Each path below is one point turned by a fixed rotation once a step. After each direction that follows a path, write how fast that rotation turns it, in deg/step (0 if it stays still).
Each turn is a multiple of 5 degrees from 10 to 175, or 0.
Each row of a path follows its step; steps can be skipped.
path 1
step 0: [ 0.88 -0.50  0.27 -0.34 -1.39 -2.18 -1.43  0.03  0.50 -0.48  1.30  0.06
  1.55 -1.51  1.80 -1.12  0.76  0.55 -0.91  0.01  1.89  1.29 -0.96 -0.47
  1.67  0.17 -1.35  0.53  0.06  0.72  0.18 -0.54 -0.83  0.36 -0.79  1.70
  1.64 -0.51 -2.50  0.20 -0.95 -0.89  1.18 -0.30  0.52  0.30 -0.33  0.67]
step 1: [ 0.90 -0.41  0.24  0.10 -0.96  0.28  0.66 -0.42 -0.87 -0.77  0.70  1.08
  1.26 -1.17  0.87  2.05  0.87 -1.32  0.86 -1.69  2.69 -0.22 -0.17  0.12
  0.92  2.37 -0.34  2.23  1.52 -1.14 -0.32 -0.34 -0.90 -1.34 -0.11  1.17
 -0.52  1.45  0.00  1.26 -0.05 -0.73  0.58  0.99 -0.15 -0.04 -0.64  0.30]
step 3: [ 0.98  1.21 -0.44 -0.40 -0.52 -0.51  0.45  1.19  0.07  0.04  1.34 -0.03
  1.10  2.18 -0.25  0.69  1.06  0.63 -0.69 -1.96  0.69  0.26 -1.84  0.01
  1.32  0.08 -2.59  0.04 -0.88 -0.87  1.16  1.29 -0.08  1.10  0.94 -0.26
 -0.53 -1.56 -0.95 -0.90 -0.92 -1.36  0.36  2.27 -0.23  0.90 -0.74 -0.55]
step 4: [-0.25 -1.36 -0.13 -0.97 -2.00 -0.50  1.64 -0.62 -2.04 -0.99 -0.25  0.18
  1.54  0.86 -0.68 -0.47 -1.73 -0.22 -0.73 -2.03  0.74  1.90  0.27  1.17
 -1.21  0.55  0.51  0.76 -0.37 -1.38  0.72  0.88 -0.55  1.49 -0.50 -0.78
 -0.84  0.27 -0.19  1.08  0.32 -0.02 -0.23  2.28 -1.27  1.07 -0.76 -0.32]
step 10: [-0.67 -0.09  0.13 -0.92  0.63 -1.10  0.71  0.11 -2.00 -1.18  0.06  1.39
  1.74 -0.79 -2.12 -0.32  0.04  0.07  0.09 -1.49 -0.39  0.92  0.90 -0.81
 -0.38 -0.49  0.18 -0.91  0.05 -0.10 -0.95  0.23 -0.56 -1.68 -1.58  1.50
 -0.23  2.55 -0.90 -1.25 -0.15 -2.05  0.29  1.32 -1.34 -0.95 -0.92  0.26]
step 13: [-0.26 -0.65  0.51 -0.83 -1.38  0.95 -0.62 -0.89  0.53 -1.71  1.11 -1.67
  2.18 -0.15 -0.01 -0.88  0.61 -0.44 -0.20 -0.38  1.53  1.76 -1.35 -0.40
  0.60 -0.62  0.73  1.78 -0.16 -0.83 -0.45 -1.55  1.12  0.14 -1.27  1.59
  2.23  1.42 -0.08  0.18  0.22 -1.45  0.82  1.34 -0.35 -0.22 -0.45 -0.50]
step 14: [ 0.54 -0.12 -0.39  0.95  0.35  1.49  0.46 -0.87  0.13 -0.24  1.93 -0.98
  1.13 -0.09 -0.03  1.04 -0.52 -0.04 -0.64 -1.98  1.67 -0.88 -0.21  0.42
  0.77  0.67 -1.48  0.79  2.54 -1.27 -0.02 -0.74 -0.62  0.22  0.16  2.49
  0.03 -1.76 -1.42 -0.42  0.06  0.12  0.75  1.73  1.44 -0.29  0.44 -1.45]
step 15: [-0.12  1.80 -1.20  0.77  1.44 -0.18 -0.38  1.64 -0.98  0.39  0.44 -0.31
  1.47 -0.15 -1.08  1.33 -0.67  0.21 -0.09 -2.72  0.96  1.29  1.68  1.13
  0.40  0.11  0.86  1.48  0.11 -0.88  0.86  0.00 -0.61  1.56 -0.56  0.70
 -0.58  0.29 -1.17 -0.96  0.83 -1.81 -0.47  1.33 -1.91  0.03 -0.27  0.47]
[-0.27 -0.32 -0.11 -0.11 -0.03 -0.26  0.08 -0.04 -0.25 -0.25 -0.16  0.18
 -0.62  0.29 -0.22  0.17 -0.18  0.11  0.09  0.07 -0.29 -0.21  0.09 -0.73
  0.21 -0.27  0.82 -0.37  0.11  0.13 -0.67  0.26  0.38 -0.04  0.28  0.26
 -0.04 -0.29 -0.05  0.27 -0.60 -0.32  0.12  0.12 -0.20  0.39  0.05 -0.34]
25
[-0.60  0.12 -0.21  0.22  0.05  0.26 -0.60 -0.11 -0.20 -0.09 -0.16 -0.16
  0.17 -0.17 -0.17 -0.03 -0.11  0.19 -0.56  0.41 -0.05 -0.27 -0.31 -0.48
 -0.17  0.12  0.07  0.58 -0.01  0.20 -0.21 -0.69 -0.36 -0.24 -0.17  0.63
 -0.24  0.03 -0.01 -0.40 -0.14 -0.41 -0.45  0.18  0.38 -0.01  0.00  0.30]
25
[-0.37 -0.01 -0.32 -0.04 -0.22 -0.30 -0.39  0.28  0.01  0.28 -0.01  0.09
 -0.21 -0.28  0.83 -0.71 -0.18 -0.08  0.27 -0.13  0.22  0.42  0.26 -0.14
 -0.36 -0.39  0.50  0.27 -0.01 -0.10  0.18 -0.07  0.40  0.14  0.01 -0.20
  0.08 -0.06 -0.27 -0.04  0.25  0.22 -0.24  0.48  0.68 -0.04 -0.14 -0.43]
160
[-0.22  0.39  0.10 -0.19 -0.45 -0.46 -0.19  0.01  0.36  0.20 -0.23 -0.10
 -0.04 -0.08 -0.20  0.41 -0.29  0.18 -0.31 -0.52  0.29  0.04 -0.31 -0.17
  0.11 -0.27 -0.68 -0.36  0.26  0.21 -0.23 -0.58  0.69  0.02  0.08 -0.39
  0.12  0.27  0.19 -0.12 -0.40  0.07  0.40 -0.05  0.50 -0.04  0.29  0.05]
135
[ 0.35 -0.26  0.52 -0.50 -0.45  0.16  0.28  0.11 -0.39  0.28  0.22 -0.18
  0.14 -0.12 -0.20 -0.32  0.18 -0.25 -0.15 -0.03 -0.33 -0.15 -0.42 -0.36
  0.07  0.02 -0.21  0.27 -0.04 -0.32  0.18  0.45  0.11 -0.17  0.42 -0.30
  0.05  0.24  0.43 -0.02 -0.36 -0.57 -0.50  0.50  0.33 -0.49  0.06 -0.24]
40
[ 0.32  0.08 -0.54 -0.11 -0.12  0.16 -0.07  0.21 -0.26  0.12 -0.13 -0.02
 -0.11 -0.07 -0.26 -0.07 -0.60 -0.03  0.17 -0.45  0.41 -0.39  0.50 -0.28
 -0.37  0.27 -0.09  0.03  0.10 -0.22 -0.36 -0.31 -0.66 -0.12  0.26 -0.41
  0.22 -0.04  0.34  0.71  0.00  0.35 -0.39  0.35 -0.22  0.07  0.30  0.37]
135
path 2
step 0: [-0.24  0.33  0.84  1.01 -0.27  0.73  0.72  1.67 -0.03 -1.79  0.16 -1.96
 -0.59 -1.89 -0.70 -0.20 -0.54 -0.63  1.05  1.25 -0.78  0.66  0.16  0.57
 -0.37 -0.34 -0.97 -1.38 -0.95 -0.21  1.13  0.49  0.20  0.02 -0.74  1.70
 -0.30 -1.26 -0.35  1.25 -0.21 -1.96 -0.13 -0.18 -0.23 -0.65  2.28 -1.20]
step 2: [ 0.60  0.83 -1.61 -1.02  0.83  0.82 -1.83 -1.15 -0.07 -0.71 -0.50 -0.31
  0.84  0.85 -1.01 -0.25  0.19  1.36  0.47  0.53  1.75  0.25 -0.78  0.07
  1.45  2.41 -0.25 -0.74 -1.37 -0.30  0.99 -1.11 -0.82 -0.26 -1.46 -0.07
  0.97  0.37 -0.59  1.79  0.32 -0.08  1.15  0.48 -0.41  0.99  1.50  0.36]
step 4: [ 0.86  1.55 -0.67 -0.85 -1.63 -0.59  1.15  0.32 -0.93  0.86 -1.32 -0.69
 -1.06  1.10  1.28  2.23 -2.15 -0.02  0.51 -0.06 -0.10 -0.77  1.42 -0.60
  0.11 -0.40  0.26  0.34 -1.07 -0.21  0.84 -1.50  1.12  0.51  0.89  0.89
 -0.14  0.20  0.60  2.03  0.15 -0.97 -1.03  0.25 -0.55  0.41  0.60  0.92]
step 5: [ 0.62  1.28  0.82 -0.85  1.10  1.57  0.04 -0.74 -0.63 -0.37 -1.06 -1.27
  0.05 -0.68  0.49  1.61  1.25 -0.01  2.09  0.18  0.30 -0.17  1.94  0.73
  0.05  0.87  0.64  0.38  0.54  0.69 -0.43 -1.62  0.37  0.21  0.80 -2.66
  0.53 -0.66  1.29 -0.14 -0.80  0.86  0.30 -0.70  0.34  1.40 -0.51 -1.07]
step 6: [ 0.88  0.99  1.10 -0.47 -1.72 -0.17 -2.06 -0.14 -0.09  1.74  0.55 -0.17
 -0.25 -0.97  0.61 -1.53  0.34  0.92  1.20 -1.19  1.28 -0.92  0.38  0.52
 -0.65  1.22  0.29 -1.25 -0.13 -0.70  0.78  0.49 -0.92 -1.63  1.57  0.04
 -1.83  0.16  0.51 -0.14 -1.24 -0.70  0.25 -0.36 -1.74  1.07 -0.03 -0.72]
step 12: [-0.62 -1.75  1.16  0.74  1.24  0.44 -0.26  0.35  0.04  0.43  0.23 -0.76
 -2.05 -0.16 -1.40 -0.58  0.51  0.40  0.70 -0.54 -0.31 -0.54 -2.11 -1.02
  0.33 -1.57 -0.80 -0.49  0.38 -1.03 -1.02  2.83 -0.87  0.42 -0.96  0.28
 -0.31  1.87 -0.45 -1.25 -1.60  0.11 -0.15  0.83  0.05  0.23 -0.07  0.51]
step 16: [-0.95 -0.40 -0.34 -1.53  2.00  0.23  1.48  0.35 -0.93 -0.73 -0.66 -1.54
 -0.85 -1.28  0.18  0.12  0.64 -1.12  1.42  0.23  0.38 -0.58  0.04  0.22
 -0.22  0.65 -1.94 -0.75 -0.58  1.26  1.43 -0.59 -1.00  0.89  0.29  0.87
  1.01 -1.16  0.03 -1.03 -0.51  0.39 -0.90  2.22  0.71  0.03  1.62  0.52]
step 17: [ 2.48 -1.58  2.37 -1.79 -1.41  0.10 -0.36  0.49 -0.31 -1.67  0.50 -0.17
  0.37 -0.24 -0.79 -1.09  0.43 -0.67  1.44  1.39  0.03 -0.83  0.86 -0.52
 -0.79  0.76 -0.03  0.07 -1.07  1.26  0.18 -0.69  0.85 -0.31  0.65  1.71
  0.80  0.77 -0.81  0.22  0.35 -0.25  0.87 -0.12 -1.21  0.46  0.82 -0.24]
[ 0.21  0.15  0.52  0.17  0.31  0.03  0.00  0.32 -0.30  0.06 -0.26  0.08
 -0.26 -0.07  0.10  0.51  0.42  0.17 -0.02 -0.51 -0.37 -0.21  0.27 -0.37
  0.22 -0.29 -0.08 -0.46 -0.25  0.10 -0.33  0.16  0.28  0.59 -0.12 -0.08
  0.37 -0.12  0.07  0.10 -0.53  0.50 -0.31  0.13  0.32  0.04  0.70  0.31]
95
[-0.59 -0.02  0.53 -0.31 -0.02 -0.07  0.21  0.32  0.21 -0.27 -0.35  0.09
 -0.41 -0.20  0.17  0.67 -0.26 -0.26  0.23  0.83  0.39 -0.24 -0.39 -0.46
 -0.16 -0.05  0.09 -0.02  0.07  0.28 -0.11  0.25  0.18  0.47  0.03  0.35
 -0.02  0.43 -0.21  0.00  0.16 -0.35 -0.33 -0.10  0.01  0.22 -0.24 -0.12]
85
[ 0.04 -0.27  0.52  0.03  0.64  0.45 -0.24 -0.11  0.09  0.21  0.06  0.67
  0.19 -0.05 -0.53 -0.12  0.18  0.27  0.08  0.48  0.31  0.56  0.43  0.27
 -0.09  0.21 -0.44  0.09 -0.10  0.31 -0.11 -0.33  0.16 -0.23  0.24  0.08
  0.28  0.01  0.05  0.36 -0.12 -0.25 -0.26 -0.58  0.32  0.02  0.22 -0.32]
125
[-0.12  0.14  0.45 -0.20 -0.11 -0.02  0.29  0.15  0.14 -0.30  0.06  0.17
 -0.33 -0.10  0.28 -0.36 -0.27  0.35  0.03  0.10 -0.70  0.84  0.49 -0.48
  0.06  0.70  0.08 -0.33 -0.21  0.02 -0.08  0.08 -0.26 -0.36 -0.46  0.01
 -0.31 -0.06  0.05 -0.40  0.20  0.35 -0.22  0.14 -0.17  0.27 -0.13 -0.22]
130
[ 0.20  0.32 -0.47  0.65  0.00 -0.34  0.45  0.10  0.16  0.36  0.06  0.43
  0.28  0.34  0.35  0.35  0.15  0.25 -0.35  0.21  0.45  0.31  0.28 -0.28
  0.52  0.07 -0.52  0.36 -0.10  0.24 -0.11  0.18 -0.11  0.49 -0.11  0.12
  0.31 -0.06  0.39 -0.12  0.53 -0.10  0.08  0.22 -0.34  0.17 -0.15  0.01]
65
[ 0.17 -0.54 -0.13 -0.46 -0.32  0.41 -0.02 -0.14 -0.42  0.20  0.15 -0.19
  0.73  0.32  0.18 -0.02 -0.43 -0.31  0.34  0.06  0.28 -0.20  0.28 -0.30
  0.06  0.46  0.21 -0.61 -0.26  0.06 -0.04  0.11  0.19  0.33  0.19 -0.17
 -0.04 -0.25  0.77  0.15  0.00 -0.23 -0.24  0.25  0.19  0.38 -0.03 -0.11]
25
